(in the rows, 128 means zero)
One turn moves every row onto another: examples first, then more rows asked
k260: [ 99 112 137 106 150 110 138 131 139 183 140 112 136 107 124 136 104 119
 126 116 117 107 137 136 154 127  91 107 138 141 123 105 136  90 128 124
 125 117 116 115  93 136]
k653: [102  83 152 138 164 135 122 137 152 180 158 106 137 129 110 122 145 116
 145 131 114 125 124 138 160 144 116 122 133 140 114 106 140  83 117 122
 145 120 109 128 120 123]
k411: [133 123 125 129 125 129 100 127 133  88 122 115 131 150 114 102 132 128
 154 135 153 139 123 137 165 131 150 148 142 108 117 120 116 155 153 130
 104 107 134 141  98 122]
k151: [ 97  96 144 135 132 115 121 152 145 190 150  96 124 109 124 124 124 108
 140 141 111 122 122 128 157 127 113 119 153 121 122 120 159  95 135 104
 145 119 117 112 107 121]
k296: [ 93 130 136 135 120 171 107 132 170 110 120 128 110 119 126 141 115 139
 158 139  96 139 150 131 130 140 164 109 147 109 141 120 136 127  81 130
 144  97 124 115 111 123]
k508: [115 146 142 126 163 108 122 119 146  92 142  98 125 128 115  96 124 119
 127 101 124 129 156 142 142 167 119 109 150 111 111 142 124 126  84 128
 135 115 119 128 155 114]
k800: [ 96 151 135 126 146  94 119 132 156  90 157 108 121 124 118 106 143 112
 105 113 116 122 144 126 116 152 131 132 144 103 130 152 120 126 109 130
 131 136 119 123 147 114]
k111: [127 106 143 135  90 124 128 150 127 173 137  89 126 110 131 136 131 123
 171 143 138 107 118 122 156 106 145 100 126 116 138 153 125 111 100 125
 116 127 109 127 130 146]
k314: [138 126 128 139 115 115  92 123 167  86 127 113 117 138 110 129 108 155
 136 119 137 140 126 148 160 138 112 134 122  90 122 120 130 165 142 131
 123 101 132 133 101 134]
k205: [126 108 140 135 133 111 104 150 134  94 120 101 118 134 109 103 132 132
 136 125 153 144 122 151 155 143 102 142 150  99 118 105 107 184 122 128
 115 109 116 147 112 126]
k663: [141 105 110 108 109 115 110 120 110 129 104 124 135 139 157 142 127 100
 138 103 122 136 131 134 137 152 122 106 150 133 130 125 121 151 138 160
 138 109 127 115  85 108]
k212: [110 117 146 132 112 122 115 124 148  71 132 120 128 127 107 118 140 124
 122 124 128 132 121 142 135 135 124 151 141 119 115 113 114 178 162 133
 132 115 123 135  93 116]
k754: [132 102 119 115 134 139 117 135 117 111 129 148 126 125 136 156 160 111
 140 117 131 133 105 153 132 146 108 114 130 154 106 132 101 161 124 129
 114 129 142 131 106 143]
k131: [ 98 133 127 136 130 150 125 172 150 134  96  98 113 103 114 144 137 140
 154 107 100 109 154 130 123 116 141 130 110 149 130 134 124 150 107  92
 130 107 103 104 120 132]
k548: [113 126 135 113 145 140 116 146 159 131 104 123 126 124 134 121 124 136
 150 117 107 139 174 120 123 159 131 118 126 119 137  97 125 144  57 132
 127 110 108 143 117 148]
k787: [112 113 155 128  94 146 120 112 128 144 159 115 141 102 105 161 133 142
 151 123 112 130 126 131 144 132 132  88 111 128 134 165 110  96 101 137
 136 113 121 120 115 148]
k992: [121  93 177 114 109 137 129 123 116 149 134 101 144 124 111 151 129 112
 145 143 123 119 138 130 150  96 140  81 154 147 134 119 120 119  94 153
 124 108  94 111 126 115]
k197: [105 145 132 128 152 118 117 115 158  75 159 107 127 128 106 116 123 123
 135 127 128 133 136 141 142 154 143 124 152  99 132 157 140 109  99 122
 129 118 139 113 151 129]
k937: [106  88 161 117 106 114 132 123 135 155 153 114 149 127 111 140 168 104
 147 142 119 128 134 114 121 132 138 112 115 131 130 131 115 117  84 124
 133 147 105 152 120 130]
k201: [111 109 122 134 121  98  90 147 166  98 110 101 117 145 115 113 130 132
 133 108 156 132 125 137 140 124 133 148 119  99 112 119 106 166 148 117
 118 110 122 121 102 117]
k148: [112  96 161 124 108 114 117 122 143 168 142 108 111 127 115 144 131 134
 137 128 142 128 137 137 143 134 120  68 130 108 116 128 109 119  52 133
 128 114 100 123 117 121]
k448: [143  80 114 136 133 123  81 151 142 133 128 120 122 154 117 161 152 111
 146 128 116 163 110 153 141 135 104 114 135 116 118 138 128 162 106 116
 135 125 123 136 125  99]
k783: [112 152 121 128 120 148 122 157 148 136 105 130  90 127 133 135 126 137
 156 152 111 117 149 132 140 100 167 113 147 124 133 123 140 139  91 110
 105 112 112 115  98 116]
k961: [140 117 103 127 112 127 119 120 134 141 136 122 108 148 113 176 140 134
 124 130 132 116 107 146 141 171 111 108 130 118 115 141 131 165 129 134
 136 107 118 107  91 108]
k684: [101 106 146 122 140 110 121 134 146 184 153 125 107 124 128 124 130 128
 124 128 128 133 126 132 153 140 115 104 140 120 122 109 149  74 114 124
 133 117 124 104  88 141]
k712: [ 84 108 139 132 148 127 120 131 140 169 148 128 130 106 122 127 131 125
 137 108  98 128 133 149 151 121 107 107 131 143 120 122 113  66 132 129
 142 124 123 125  95 119]
k996: [133 119 144 125 131 123  91 131 133  93 116  99 132 147  97 116 123 138
 123 104 140 141 142 130 153 143 123 134 132 121 112 114 108 170 153 143
 124  82 112 113 103 119]
k691: [120  80  96 132 138 142 110 139 137 126 109 108 142 144 138 153 128 104
 173 128 143 117 102 159 152 136 129 120 145 127 129 125  95 149 126 151
 129 112 128 130 131 105]
k163: [118 134 141 133 147  94 135 141 149  79 122  80 120 119 119 114 140 111
 136  97 124 115 143 149 133 108 137 130 139 140 126 145 152 130 127 106
 130 126 117  91 150 114]
k973: [ 77 134 128 131 122 152 131 162 141 133 121 111 120 102 120 127 149 132
 142 131 100 122 142 110 106 163 149 146 138 117 151 125 112 142  96 123
 144 114 106 125 114 141]
k678: [106  95 156 126 155 142 114 139 152 165 152 122 138 111 132 130 113 107
 143 135 102 120 129 139 168 102 113 103 144 148 112 107 138  88 129 127
 129 120 128 124 123 128]
k578: [133 127 145 106 147 149 122 154 136 133 104 112 131 138 103 141 139 132
 147 137 102 135 170 114 133 125 147 129 135 151 141 101 160 151  86 111
 114 103 100 113 113 138]
k719: [136 145 138 123 163  95 131 144 128  95 129  81 123 141 100 117 132 123
 125 119 128 120 150 144 149 116 127 126 162 128 146 132 153 130 113 133
 113 115 100  96 151 114]
k596: [119  90 153 108  96  96 131 124 152 157 118  92 150 116 123 162 123 116
 145 106 119 113 150 119 125 102 125  97  97 141 135 129 133 119 103 125
 135 127 104 112 116 137]
k20: [143  83 111 132 118 120  87 157 156 142 123 105 128 149 145 158 132 111
 132 118 139 127 105 114 134 156 126 125 128 118 131 129 132 159 136 152
 141 107 127  94 130 141]
k562: [142 165 126 137 146 104 138 137 148  92 133  98 109 132 133 108 126 126
 137 120 128 100 142 147 159 106 143 119 140 127 126 143 152 121 123 128
 108 130 120 111 146 122]

k411 -> k212
k787 -> k596
Where do these go?
k20 -> k448
k684 -> k151
k296 -> k131
k800 -> k719

One turn moves every row onto another: examples first, then more rows asked
k407: [113 147 148  84  87 140 116 121 150 166 136 105 133 115 106]
k41: [120 130 127 116 149 140 126 131 142 140 135 123 131 111  55]
k327: [131 111 137 109 158 139 130 125 133 154 143 124 131 126 158]
k786: [112 118 140  89 135 142  91 128 144 102 129 111 169 119  97]
k702: [116 130 142  92 129 134 109 131 159 109 126 103 176 110  91]
k497: [114 120 151 109 115 146 161 120 122 103 124 128 115 129 128]
k778: [116 121 129 114 154 145 110 127 128 136 138 130 123 118  60]
k357: [133 114 148 113 147 139 127 121 130 153 135 126 118 129 162]
k324: [111 118 153  93 124 142  81 122 138  98 125 116 148 127 104]
k676: [105 117 138 167 129 143 109 129 155 148 140 121 153 111 125]
k945: [103 112 139 165 132 145 101 129 147 147 142 123 151 117 127]
k683: [121 140 152 101 109 130 118 129 165 111 115 102 165 107  93]
k901: [108 134 130  71 115 145 109 126 141 165 150 105 154 116 100]
k918: [115 127 165 101 103 137  89 120 144  99 114 115 137 124 107]
k914: [109 139 151  83  86 143 101 116 138 159 137 111 121 123 111]
k629: [123 139 146 128 122 135 128 123 144 138 121 126 107 114  64]
k926: [116 125 147 110 114 143 176 125 133 108 122 119 127 121 123]
k187: [137 124 140 116 148 133 150 129 149 162 135 117 138 115 153]
k12: [119 130 147 125 126 140 114 120 132 132 124 132  96 121  68]
k642: [104 128 135  71 115 149  94 121 130 159 151 111 142 124 105]
k993: [104 116 143 170 125 144 105 128 151 147 138 123 146 115 130]
k879: [104 114 137 165 133 143 106 130 151 148 142 121 153 114 126]
k569: [108 107 132  95 145 152 154 125 114 106 138 126 139 130 123]
k988: [136 122 152 118 136 134 137 121 139 157 129 123 115 124 163]
k833: [122 137 135 124 134 137 136 129 148 143 127 122 123 108  57]
k341: [135 117 135 111 159 137 140 129 140 159 142 118 141 120 154]
k413: [116 121 138 117 143 145 104 121 123 131 133 134 106 124  67]
k625: [112 115 128  98 143 147 169 130 126 110 138 120 150 123 118]
k239: [105 129 145  77 102 148  90 115 130 157 144 114 125 127 112]
k44: [105 119 141 168 125 143 110 129 155 149 139 122 149 113 126]
k333: [119 137 163 105  96 130 109 123 160 104 110 107 142 115 103]
k238: [115 124 136 107 128 143 180 130 135 112 129 116 144 116 117]
k948: [104 112 142 168 128 144 101 126 148 146 140 124 144 116 129]
k28: [110 110 144 102 129 151 149 120 111 101 132 129 121 134 129]
k729: [111 143 137  78 101 140 120 126 150 169 143 102 150 112 100]
k32: [138 127 149 120 136 132 148 125 149 160 130 117 125 118 156]

k629 -> k12
k28 -> k569
k407 -> k914
Where do these go?
k44 -> k993
k918 -> k324
k988 -> k357

One turn moves every row onto another: examples first, then more rows asked
k271: [124 139 154  95 140 139 134 102 157  99 116 149 101]
k790: [140 136 152 117 113 134 117 137 148 111 140 144  82]
k703: [152 142 149 106 118 115 143 147 168 113 126 149  95]
k820: [125 155 158 105 126 127 129 119 150 127  77 134 100]
k458: [147 142 166  93 144 121 127 133 149 118 132 155  74]
k799: [125 102 151 131 174 142 132 108 135 138 111 162 115]
k511: [117 127 149 116 145 125 160 146 158 173 117 148 121]
k502: [173 126 127 114 123 137 132 123 147 179  99 160 121]
k929: [156 139 140 110 131 131 106 148 147 161 110 124 153]
k883: [110 131 143 134 133 133 162 137 151 157 111 154 122]
k668: [118 114 120 110 128 128 102 118 123 144 114 109 125]
k437: [168 138 148 101 124 106 151 135 151 168 116 169 123]
k107: [110 131 132 105 131 127 104 116 124 167 130 117 131]
k445: [129 101 158 112 177 146 119 102 149 134 126 152 117]
k597: [115 154 154  99 134 123 113 104 159 124  91 154 110]
k17: [157 107 146 109 148 123 104 134 142 110 150 137  99]
k233: [124 149 154 132 116 130 161 136 138 162 118 145 127]
k575: [178 140 128  99 118 137 112 122 136 154 107 117 124]
k844: [132 155 145 120 132 133 101 128 128 117  82 147 111]
k207: [142 116 150 120 134 129 132 134 142 114 150 156  78]
k14: [163 124 119  96 115 107 128 120 135 176 108 137 122]
k301: [136 114 123 104 137 104 141 134 132 177 105 137 134]
k48: [117 114 136 131 138 135 103 123 111 142 113 115 122]
k558: [149 132 170 104 163 127 126 125 121 111 132 126  95]
k281: [129 109 136 132 134 130 117 110 103 146 134 126 130]
k262: [120 120 167 104 175 125 108 103 143 135 117 164 108]
k424: [180 116 137 104 153 133 150 124 145 172 124 152 121]
k980: [156 107 117 108 149 102 148 131 135 157 107 149 136]
k63: [177 118 132 114 133 137 106 122 129 176 105 144 120]
k764: [135 123 131 107 130 128 113 136 145 177 118 126 153]
k209: [171 119 135 100 124 122  89 115 124 149 129 136 135]
k106: [121 155 154 124 123 142 119 123 145 129  79 136 113]
k543: [155 120 152  99 160 132 128 129 134 130 161 167 103]
k784: [131 134 179  97 164 136 122 117 139 113 122 142  91]
k903: [150 163 138  91 108 124 122 130 140 114 123 142  97]
k863: [132 119 148 127 170 140 132 122 145 131 115 186 120]
k845: [164 121 140 102 133 127 116 130 147 189 132 143 137]
k476: [139 147 147 104 130 143 151 112 164 101 130 145 114]
k523: [107 135 137 105 138 114 154 125 140 181 125 148 121]
k726: [144 131 144  93 134 136 112 112 156 103 143 152  93]

k106 -> k48
k262 -> k523
Where do these go?
k903 -> k209
k929 -> k558
k17 -> k424
k301 -> k271
k668 -> k445
k844 -> k281
k63 -> k207
k845 -> k458

One turn moves every row onto another: examples first, then more rows asked
k292: [125 137 148 122 120 109 114 146 126 169 123 157 127]
k46: [129 122 133 138 133 115 133 140  89 177 111 142 133]
k57: [129 101 139 184 112 157 123 141 137 139 118 112  89]
k118: [100 133 124 140 101 105 133 143 115 170  80 134 106]
k547: [153 105 146 165 105 144 119 160 132 149 126 102  91]
k834: [136 111 131 191 121 146 122 132 140 137 121 111  91]
k933: [119 128 123 121 148 111 132 168 126 127  97 156 117]
k371: [141  93 142 172 107 151 118 154 131 157 117 108  92]
k564: [119 111 125 125 147 103 136 171 119 153  96 154 119]
k389: [113 139 116 108 127 103 136 142 135 129 104 144 116]
k876: [139 115 142 169 111 159 113 148 142 123 119 110  91]
k59: [100 136 136 159 127 117 131 114 122 146 121 163 120]
k846: [152 121 128 160 113 153 116 145 144 127 124 102  91]
k10: [ 99 107 153 112 139 113 140 160 114 130 113 113 116]
k26: [ 97 129 108 131 131 104 149 124 130 129 104 145 114]
k994: [159 110 130 155 111 147 116 156 138 153 122  98  94]
k320: [139 146 137 117 134 122 120 148 102 150 112 141 134]
k6: [105 106 118 145 149 105 150 154 115 146  94 156 116]
k609: [146  97 135 182 118 140 120 146 135 166 119 109  95]
k288: [114 154 142 131 126 120 114 131 133 133 124 161 123]
k308: [ 93 140 121 149 105 108 135 131 119 149  81 136 105]
k456: [139 111 122 180 116 153 126 132 138 135 121 103  89]
k898: [111 129 125 160 140 122 143 117  91 149 110 147 127]
k47: [ 87 101 147 135 142 114 151 145 112 127 112 117 111]
k101: [100 155 125 133 101 112 126 140 125 137  81 133 106]
k542: [105 124 116 141 152 110 142 151 124 120  96 158 114]
k814: [149 118 145 165 110 148 115 155 137 128 126 103  89]
k244: [140 112 140 182 112 149 125 143 136 127 126 105  86]
k51: [111 120 141 149 123 109 131 128 116 179 121 160 123]
k693: [147  96 124 172 112 146 127 142 132 161 121 102  92]
k516: [108 146 127 123  99 105 123 152 122 159  82 131 109]
k528: [120 153 129 138 140 128 127 127 103 121 114 146 129]
k602: [159 114 141 159 116 142 105 159 145 154 121 106  96]
k969: [103 112 110 132 129  96 152 132 122 160 103 144 115]
k884: [150 127 136 169 122 149 108 146 148 124 122 108  94]
k215: [147 107 146 156 109 155 110 161 141 143 118 106  93]
k646: [ 92 113 150 122 143 116 142 150 116 115 113 116 113]
k512: [ 96  97 150 124 140 111 145 155 109 141 113 114 116]
k495: [118 120 117 107 124  95 138 150 128 161 103 142 118]
k922: [142  99 142 182 110 144 127 148 129 148 125 103  88]

k46 -> k320
k693 -> k994
Where do these go?
k609 -> k602
k308 -> k118
k814 -> k244
k512 -> k10
k371 -> k215
k26 -> k969
k542 -> k6
k292 -> k288

One turn moves every row onto another: examples first, then more rows asked
k53: [144 103  81 147 171 137 120 161 151 142  86 113 124 140 160 131]
k453: [106 102 101 158 155 145 105 156 142 143 161 141 135 101 160 133]
k982: [130 136  96 171 159 143 120 139 128 148 121 138 172 119 164 138]
k983: [167 141  93 122 170 158 128 139 150 159 125  97 125 138 160  98]
k624: [145 111 112 144 156 166  54 159 139 136 110 122 127 134 143 137]
k85: [148 120  93 129 173 178  99 123 135 157 113 115 120 162 148 101]
k831: [139 106  91 163 130 168 117 101 138 112 160 114 130 130 154 129]
k765: [153 109  92 142 145 158 103 139 176 110 160 114 152 155 155 124]
k169: [143  93  92 130 140 141 130 166 159 155 114 113 118 154 168 132]
k738: [146  84  83 124 157 157 107 137 153 144 119 117 128 179 157 115]
k79: [135 104 134 148 150 125 113 123 157 146 144 115 166 143 141 144]
k397: [136 138  86 164 168 137  92 171 137 177 163 120 140 139 141 130]
k794: [117  96 108 156 130 170 107 113 129 133 159 113 116 115 144 137]
k65: [137 113  72 174 148 160  94 117 128 110 155 123 137 139 148 115]
k491: [136  91 112 140 127 162  78 116 122 127 146 105 122 135 137 131]
k960: [153  85  74 156 155 147 139 123 136 152 114 123 116 101 159 135]
k240: [154 101  98 139 139 178  97 104 113 119 147 104 138 141 159 140]
k782: [118 112  95 147 155 143  94 155 145 167 153 112 162 100 135 117]
k39: [120 108 100 163 143 150  72 122 114 124 144 127 124 143 139 116]
k815: [129  75  81 145 152 118 118 131 145 157 144 136 123 136 157 107]
k842: [146 127 104 130 172 143 112 152 137 183 149 120 109 141 162  95]
k74: [145  99 104 126 159 138 115 119 144 159 158 120 127 158 155  90]
k461: [136 121 125 151 152 134 112 154 144 168 128  99 131 120 136 176]
k318: [144 110  84 156 170 130 129 112 126 163 147 131 122 106 157 100]
k727: [170 123  75 148 137 184 115 149 140 160 141 114 162 101 157 137]
k939: [158  84 100 149 162 121 128 146 153 154 111 110 112 121 162 148]
k567: [154 127 110 137 185 140 109 137 140 168 120 104 111 109 139 105]
k724: [180 117  95 141 187 139 123 127 141 170 153 109 118 120 165 109]
k976: [158 140  78 159 168 154 112 155 137 141 114 104 161 157 155 154]
k540: [140 126  91 164 179 163 113 134 119 138 151 142 150 101 177 140]
k667: [154 134 103 155 176 165  76 139 146 114 133 126 149 158 152 114]
k962: [135 121 119 144 132 130 106 164 149 167 143 109 135 159 142 154]
k112: [123 114 134 139 139 145 114 134 159 135 177 122 139 129 153 120]
k409: [158 128  76 177 169 132 123 151 144 150 149 123 156 146 164 155]
k452: [159 122 133 153 129 167 112 132 138 168 119 124 138 136 158 164]
k276: [138 141  92 158 182 151  86 168 126 172 127 100 141 122 133 144]
k241: [155 121 106 173 179 155  81 137 145 151 125 138 155 170 155 145]
k297: [176 125  93 150 158 148 126 141 155 166 165  89 142 116 145 158]
k943: [171 103  91 146 151 175 111 133 132 129 136 116 140  97 172 161]
k375: [110 106  99 164 155 176  93 124 106 136 140 128 117 121 149 135]
k380: [166 117 135 130 145 172  84 130 130 146 127 114 124 113 150 155]
k605: [145  88  76 152 169 128 121 160 146 158 125 133 121 153 178 131]
k309: [157 114 102 140 163 174 123 111 130 164 107 111 106 104 142 125]
k269: [142  95  89 138 156 173 108 140 139 153  82 116 108 135 142 131]
k265: [138 104  74 162 165 188  89 117 106 121 141 116 136 132 158 137]
k541: [167  99  88 149 168 163  90 138 168 149 162 100 169 140 138 125]
k203: [174 135  93 129 141 158 116 151 156 159 153  83 152 147 146 144]
k809: [151 113 105 151 153 182  64 161 144 183 139 119 133 129 136 136]

k794 -> k831
k53 -> k567
k269 -> k309
Where do these go?
k203 -> k976
k943 -> k540
k982 -> k782

